In the rows, zero is written as 128.
One turn moves each row of this set onto another row. After a few examples, where does it send each row asked below?
K_312: [123 138 138 141 147 140 147 145 166 133 139 152 141 110 101 147 112 134
 129 139 162 129 110 149 119 159 108 113 147 159 140 107 145  94 119 114
 153 110]
K_576: [139 121 138 162 183 119 132 157 158 145 146 143 122 107 103 155 104 151
 122 145 152 119 111 114 122 149 105 106 150 141 144 109 137  94 119 109
 142 142]
K_203: [142 133 144 151 145 139 107 137 158 145 127 136 118 111  92 135 102 160
 126 133 177 106  94 126 128 132 124 114 112 130 135 147 124 104 135 110
 144 149]
K_937: [140 112  99 142 163 154 115 156 164 148 137 139 138 122  80 144  96 123
 126 155 160 115 126 111 120 137 117 110 111 120 142 130 117  90 134 140
 151 151]
K_38: [ 99 129 103 139 152 158 114 145 176 148 151 132 109 145 106 129 103 153
 123 139 146 107 105 127 120 126 111 116 131 134 129 134 148 102 126 134
 144 112]
K_33: [114 132 119 132 131 146 123 131 153 140 157 136 135 129 104 146 128 123
 108 114 154 136 128 129 117 136 112 112 130 165 157 139 123  90 115 118
 145 148]
K_135: [122 129 101 156 159 135 107 156 150 142 163 140 117 123  90 111  90 147
 102 130 152 135 116 128 119 134 124 116 129 129 148 152 132  94 113 101
 138 113]
K_642: [135 138 118 149 160 135 136 123 172 143 117 121 124 116 100 145 125 138
 132 140 155 129  89 133 136 146 122 120 138 152 159 114 125  94 146 112
 172 125]
K_536: [131 119 105 140 116 143 136 140 152 163 125 132 134 124 101 148 138 128
 121 138 148 132 118 122 142 162 115 114 134 148 149 146 143 116 120 125
 144 130]
K_703: [131 112 102 136 148 165 118 140 162 135 127 163 130 109 118 154 116 133
 122 160 151 118 120 129 128 130 119 111 147 126 134 152 138 119 107 118
 143 117]
K_306: [115 126 127 139 161 162 136 148 156 148 135 141 131 129 105 151 113 131
 133 158 142 107 132 103 118 156 110 108 156 143 125 145 144 113 119 114
 153 156]
K_375: [146 150 101 161 159 151 115 146 153 136 126 120 153 116  81 127 112 135
 109 140 162 115  95 112 137 132 127 114 121 138 150 132 138  95 101 112
 136 135]
K_441: [140 134 119 145 151 148 131 151 170 119 146 126 116 106  96 127 122 135
 101 122 180 110 110 124 126 134 121 128 138 130 160 118 105  94 123 125
 140 137]
K_526: [129 149 109 153 181 156 116 154 155 118 131 117 115 124  96 148 122 142
 132 141 128 131 108 129 105 138 106 119 117 124 137 131 125 104 131 114
 165 125]
K_34: [122 144 128 166 177 155 117 158 161 125 137 135 124 114 106 133 112 150
 129 142 158  99 116 142 138 127 102 105 114 144 142 119 109 113 136 127
 146 135]
K_911: [130 110  93 147 160 164 131 158 154 161 158 155 136 103 106 133 126 133
 127 155 150 132 112 113 115 127 116 103 156 134 125 139 127  84 116 107
 144 124]
K_127: [131 112 109 143 166 111 120 139 164 152 137 131 126 117  95 137 100 119
 133 153 173 131 123 122 137 125 132 108 126 152 148 141 129  99 124  94
 135 116]
K_54: [122 133 130 162 155 147 155 156 183 123 125 132 131 133  89 157 103 128
 119 140 139 128 100 135 126 147 123 102 131 144 163 147 134 111 117 130
 157 110]
K_699: [127 142 136 145 158 172 137 161 143 122 125 140 127 102 114 114 111 155
 125 134 145 111 105 116 125 132 134 122 138 126 141 156 130 110 127 110
 138 134]
K_409: [125 123 101 140 143 147 117 146 140 166 137 126 130 103 109 129 103 163
 124 122 147 125  98 117 143 129 130 102 117 143 144 117 141  92 130 115
 127 123]
K_210: [132 113 121 133 148 165 122 162 141 160 144 116 149 113 118 137 107 143
 115 144 185 137  96 122 128 142 110 112 129 144 146 152 143  85 119 127
 147 136]
K_123: [137 139 129 128 150 162 134 168 154 144 149 138 141 132  76 128 128 112
 118 148 149 134 117 118 102 122 118 116 123 142 134 139 126 102 120 132
 146 135]
K_600: [101 129 128 153 134 166 130 151 171 130 142 127 131 114 104 120 121 153
 150 143 153 148 127 133 108 152 107  95 138 153 139 123 140  98 126 115
 145 133]
K_366: [128 130 105 145 147 158 118 148 175 133 133 141 122 126  90 142  77 135
 121 161 140 147 109 130 111 134 111 125 134 155 131 137 135  90 112 118
 162 158]
K_491: [110 117 118 151 154 146 107 137 131 154 144 162 136 124  98 128 108 134
 132 159 157 145  96 127 118 153 102 120 116 133 138 150 124  76 115 117
 153 140]
K_562: [120 136 131 156 140 153 148 150 157 129 117 139 113 117 100 157 111 134
 117 149 134 119 120 130 135 161 123 108 133 123 116 150 117  81 130 128
 147 136]
K_619: [ 90 148 125 153 151 134 128 138 178 136 128 126 111 122  96 134 110 134
 122 152 176 116  90 129 125 141  97 120 135 142 147 142 146  79 122 114
 145 129]
K_361: [125 125 110 143 151 139 153 151 160 151 148 111 111 134 110 145 128 156
 128 141 160 138 120 117 144 144 107 102 139 128 142 129 134 107 115 149
 148 123]
K_95: [127 113 108 153 157 148 132 149 157 134 132 159 154 105  86 147 101 142
 133 133 152 110 109 115 126 131 105  90 109 143 164 149 110 117 129 124
 140 129]
K_512: [ 96 127 113 125 142 146 139 149 131 142 134 125 128 126 100 136  95 137
 129 185 155 130 111 124 123 144 118 116 136 138 142 132 125 104 141 118
 153 133]
K_846: [122 137 128 152 157 129 126 155 153 153 143 138 138  96 105 129 122 156
 109 130 138 117 125 120 125 158 115 117 135 123 144 157 125  96 116  90
 123 143]
K_180: [145 117 115 143 174 149 133 149 159 152 133 133 127 120  77 150 116 152
 118 107 175 140 109 130 127 160 126 111 145 121 131 147 122 115 131 110
 149 130]
K_819: [102 112 112 150 154 124 125 154 150 122 123 132 113  94  70 129 111 130
 135 132 155 122  99 121 134 140 114 124 131 123 145 139 137  89 135 127
 155 123]
K_557: [141 136 109 141 119 139 128 149 158 146 134 153 137 103 105 130 106 146
 136 147 156 117 119 136 119 116  96 113 140 142 129 162 125  89 108 123
 146 132]
K_145: [100 133 118 147 159 135 127 151 158 136 132 111 124 109 101 138 107 133
 125  83 152 125 114 122 130 134 120 114 136 140 144 144 126 112 122 120
 143 131]
K_861: [136 118 114 152 144 161 120 138 120 137 140 128 127 122  99 143 106 136
 130  93 150 129 103 133 128 149 115  93 133 139 146 134 119 110 121 109
 150 132]
K_25: [128 128 132 131 156 129 134 162 160 147 131 158 141 125  94 147 127 136
 141 161 141 143 115 128 114 140 102  88 139 142 146 121 149  99 130 134
 149 128]
K_839: [109 100 110 150 167 142 114 137 158 154 139 135 125 146  88 137  92 138
 104 141 162 130 124 134 114 131 107 113 126 135 139 126 134  85 111  94
 144 137]
K_457: [152 120 117 140 148 185 140 141 185 139 144 132 123 112 100 139 119 139
 128 158 147 125 118 134 127 165 116 116 131 129 145 139 140 116 136 121
 147 130]
K_289: [112 140  97 158 168 151 116 155 164 143 140 147 145 124 102 143 101 143
 136 140 158 133 103 101 107 144 125  85 146 160 154 153 123  82 123 120
 140 118]
K_948: [120 120 122 153 163 158 142 147 143 138 136 159 113 103 101 116 132 127
 126 137 144 138  92 136 127 148 132 119 142 119 133 133 135 111 109 118
 165 118]
K_784: [125 118 112 152 138 157 136 135 146 150 134 132 129 122 125 132  91 145
 150 131 160 136 112 110 119 149 132 116 118 154 146 145 120 103 106  89
 143 140]
K_173: [124 137 130 162 154 154 120 161 178 137 111 132 123 129  90 135 106 133
 135 125 154 120 118 113 136 171 127 117 146 131 166 123 119  89 118 114
 130 123]
K_909: [116 134 127 154 161 135 142 142 156 119 138 132 125 123  82 152 143 148
 138 137 164 105 123 123 120 148  96 111 118 140 143 143 116 112 121 139
 148 127]
K_20: [133 127 127 154 165 147 134 151 148 141 152 124 137 121  97 146  91 156
 124 139 142 155  97 115 120 160 134  99 140 149 146 118 110  79 108 112
 149 127]

K_34 moves to K_703
K_95 moves to K_948
Now find these:
K_123 moves to K_846
K_937 moves to K_699
K_784 moves to K_642
K_54 moves to K_491
K_911 moves to K_145
K_600 moves to K_127
K_210 moves to K_173

